(in the rows, 128 means zero)
Rows swapped in pairs by one turn or mirror: which row each one swaps with
q_38: [121 131 108 156 146 138  93 135  91 123 124 125 130 121 133 108 132 107
 116 113 139]
q_105: [120 123 111 136 118 118 149 125 135 123 145 128 128 121 145  84 122  99
 114 147 140]
q_337: [112 124  99 150 106 111 118 108 105 137 160 133 100 113 150 109 107 148
 138 104 114]
q_124: [126 134 107 134 116 118 137  96 138  78 145 141 133 138 135 144 163 115
 128 126 131]
q_16: [125 149 143 141 116 126 118 132  95 137 123 151 109 147 135 126 143 116
 138 133 109]
q_412: [109 132 117 107 106 119 114 119  97 123 140 147 130 140 121 112 159 124
 118 132 165]
q_477: [109 117 107 137 124 117 120 117 106 106 142 162 130 128 141 111 174 122
 146 147 171]
q_171: [120 114 116 139 113 112 133 121 141 113 141 111 132 124 149  73 141 101
 179 146 136]
q_630: [ 88 107  80 155 117 110 112 122 147 142 140 128 148  97 148 110 147 117
 138 104 140]
q_330: [119  97 116 116 118 120  85 159 140  83 135 112 142 141 162 121 145  99
 128 107 133]
q_785: [123 102 128 117 136  72 125 108 113  97 165 140 140 143 165 116 153  97
 150 108 125]
q_561: [111 135 116 151 112 146 128 151  97 140 117 155 128 130 145 117 127 133
 156 147 113]
q_6: [114 109 110 130 120 122 113 154 122 106 140 131 127 117 149  78 121 116
 197 102 106]
q_156: [113 124 146 116 101 113 104 122 105  97 152 115 157 132 153 147 169 108
 173 111 119]
q_210: [120 132 119 130 127 116 118 142 102 103 145 147 129 118 148 149 142 129
 105  74 126]
q_189: [146  96  96 133 101 151 120 146 104 113 115 134 103 113 146 105 132 102
 148 128 117]
q_218: [128 106 103 128 121 117  92 163 112 118 142 138 137 117 142 155 113 113
 181 119 152]
q_182: [ 99  93 101 114  95 104 136 110 121 113 135 144 130 128 155 151 144 108
 176 150 116]
q_992: [117 111 112 136 128 119  86 108 110 113 141 147 132 117 140  80 126 140
 171 145 120]
q_738: [121 156 129 125 138 123 125 113 127 118 152 151 147 143 169 106 130 154
 157 110 121]
q_96: [112 130 121 140 106 115 115 142 124 131 141  90 141 134 176 147 150 140
 150  94 152]
q_839: [103 127 113 114 122 109 116 184 102 108 152 153 142 136 169 134 148 108
 128 120 119]
q_787: [110 113 114 123 108 114 101 128 124 101 135 130 129 113 128 165 120  89
 144  89 149]
q_162: [123 132 105 127 106 114 114 118 107 134 142 151 134 143 142  78 170 135
 183 118 132]
q_633: [120 109 104 139 120 118 122 122 111 118 141 107 128 111 129 128 152 124
 201  79 119]
q_438: [ 96 119 107 130 118 115 106 114 104 131 153  88 132 110 147 109 105 110
 171  95 125]
q_656: [111 110 113 131 131 122 130 158 106 134 134 146 131 131 150  74 103 122
 153  97 131]
q_377: [117 113 112 115 108 116  95 111 127 128 150 167 135 143 156 147 153  99
 124 127 148]
q_740: [135 121 112 126 137 116 138 143 124 108 146 129 153 135 160 116 170 155
 172 103 152]
q_909: [117  99 104 132  83 151 108 149 113 104 176 114 135 104 141 129 137 122
 153 129 137]
q_169: [105 147 108 133 135 111 109 131 123 137 100 129 124 132 135 113 124 125
 122 147 122]
q_14: [147 126 126 136 133 128 109 118  93 111 153 147 136 128 169 105 150 122
 164  73 138]
q_292: [128 149 137 130 124 100  87 117 138 109 145 114 117 143 167 113 148 141
 135 100 129]
q_736: [ 98 105  88 130 116 124 119 129 116 125 140 111 118 129 117 132 145 110
 154 167 131]
q_339: [ 94 113  83 125 125 116 128 111 126 127 152  92 138 126 148 111 117 105
 136 122  91]
q_986: [121 118 113 126 118 121 148 158 141 150 149 122 129 130 153 137 146 133
 141 119  86]
q_863: [141 108 111 135 110 121 108 156  97 105 141 154 133 122 146 171 146 122
 160 102 135]
q_268: [114 135 112 131 114 114  99  96  99  87 143 142 128 122 154 151 163 100
 120 106 132]
q_324: [ 99  81 100  97  96 106 111 131 130 122 121 127 124 135 140 146 127 126
 164 134 125]
q_259: [116 123  96 120 105 119 109 129 100 111 140 121 131 125 133  80 124  91
 120 128  95]
q_737: [109 134 115 134 120 117 129 152 121 111 151 110 128 130 159 108 129 138
 198 120  89]
q_782: [ 82 100  75 143 133 113 122 115 133 130 124 138 162 117 145 116 140 103
 164 128 130]
q_366: [122 123 110 133 119 118 145  98 132  98 150 108 134 130 153 149 140 133
 109 123 115]
q_813: [120 104 115 129 118 116  97 132  98 142 141 144 137 137 170 120 167 137
 118 133  94]
q_777: [155 128 125 109 102  98 137 161 119 101 134 111 123 142 149 132 145 119
 153  87 115]
q_68: [148 103 101 137 129 144 129 143 119 136 165 143 133 107 140 117 140 125
 132  89 152]
q_33: [126 125 104 133 124 121  93 121 155 104 155 119 134 131 156 111 162 109
 116  92 148]
q_618: [114 125  92 138 108 143 125 153 133 134 105 112 132 100 149 115 115 133
 153 118 112]
q_523: [121 123 101 148 133  73 143 118  97 115 111 128 147 134 144 107 164 113
 155 112 123]
q_322: [ 81 121  85 142 118 128  98 127 134 113 119 117 134 109 159 114 126 121
 163 154 124]
q_336: [120  84 107 124 119  77 126 142 141 113 142 119 130 121 154 141 155  90
 130 106 127]
q_521: [114 110 110 127 104 123 157 109 112 128 154 152 130 122 146 106 133 131
 180  96  95]
q_131: [117 133 109 129  98 115  94 151 140 109 134 123 132 123 155 161 113 103
 147 116  93]
q_239: [111 116 118 145 104 114 145 122 148  78 140 148 141 131 157 114 110 113
 169 112 147]
q_32: [148 141 138 111 132 114 125 134  92  92 143 129 143 145 164 108 155 116
 155  94 115]
q_55: [115  98 116 106 117 121 132 122 106  91 163 128 138 156 157 136 136 135
 192 112 127]

q_909 pairs with q_813
q_292 pairs with q_438
q_633 pairs with q_738
q_523 pairs with q_239
q_736 pairs with q_377
q_218 pairs with q_16
q_124 pairs with q_782

